In the data rows, zero lies at 4.5, halfway between 4 and 5.
Here are some points:
[5 4 6 7 6 6 2 3]
[6 4 5 2 5 5 3 3]
[3 5 6 1 6 3 5 8]
[5 3 6 5 4 4 5 5]
[4 4 6 7 5 1 2 8]
[6 3 8 2 2 1 9 5]
[5 4 6 4 3 7 3 5]
[5 5 5 6 4 5 4 4]
[5 4 4 3 5 4 6 3]
[4 5 4 5 4 4 4 4]
[4 4 3 4 3 8 5 3]
[6 5 2 4 5 4 5 3]
[7 4 8 7 4 2 2 4]
[4 3 4 3 5 6 3 6]
[3 6 4 9 3 4 5 5]
[5 5 4 5 5 3 7 5]
14 more points follow, each with its number after it:
[2 4 4 2 6 3 6 4] 0
[4 2 2 3 1 8 5 6] 1
[4 6 6 4 3 7 4 3] 2
[6 6 1 4 6 6 7 7] 3
[4 5 5 5 4 4 4 4] 4
[7 4 0 2 7 5 5 2] 5
[4 5 4 5 4 6 5 4] 6
[4 5 7 7 5 6 0 1] 7
[3 5 4 5 4 5 3 4] 8
[5 3 5 8 6 0 1 8] 9
[4 5 4 1 5 5 4 5] 10
[5 4 7 4 4 4 7 5] 11
[4 5 4 5 4 5 3 5] 12
[7 3 9 8 8 3 1 4] 13
Which of these numbered points is nearest to each point below by angle, seen from the average point of the first points? Its number follows each.
[4 3 4 6 3 5 3 6] > 12
[5 4 4 5 5 4 4 3] > 5
[4 5 3 5 5 5 6 4] > 6
[5 6 5 5 3 3 4 4] > 4
[3 5 5 2 6 3 6 3] > 0
[5 5 6 7 4 5 3 3] > 7
[7 2 6 5 6 3 2 5] > 13
Now 14 new points, numbered from 0 again:
[3 5 1 3 4 5 4 4] 0
[5 5 5 2 5 6 4 4] 1
[6 4 2 3 5 5 4 3] 2
[4 8 4 5 4 8 9 0] 3
[5 6 5 5 2 7 6 3] 4
[5 4 6 6 4 5 5 3] 5
[6 4 5 6 6 3 3 9] 6
[3 5 5 4 4 6 7 4] 7
[5 4 6 6 4 4 4 5] 8
[5 4 6 6 4 2 2 5] 9
[5 3 2 2 5 4 5 2] 10
[5 7 6 5 3 4 5 3] 11
[5 5 4 2 6 4 5 3] 12
[4 5 0 4 6 8 7 7] 13
Which of these numbered points is nearest to each point below by angle, seen from the average point of the first points? Its number follows each.
[5 6 0 3 6 8 7 7] > 13
[4 5 5 1 5 6 3 5] > 1
[2 6 2 3 5 3 4 5] > 0
[4 5 3 8 6 5 6 5] > 13
[3 6 5 4 4 7 6 4] > 7
[4 6 2 0 7 5 7 2] > 12
[4 4 5 3 5 4 7 5] > 7
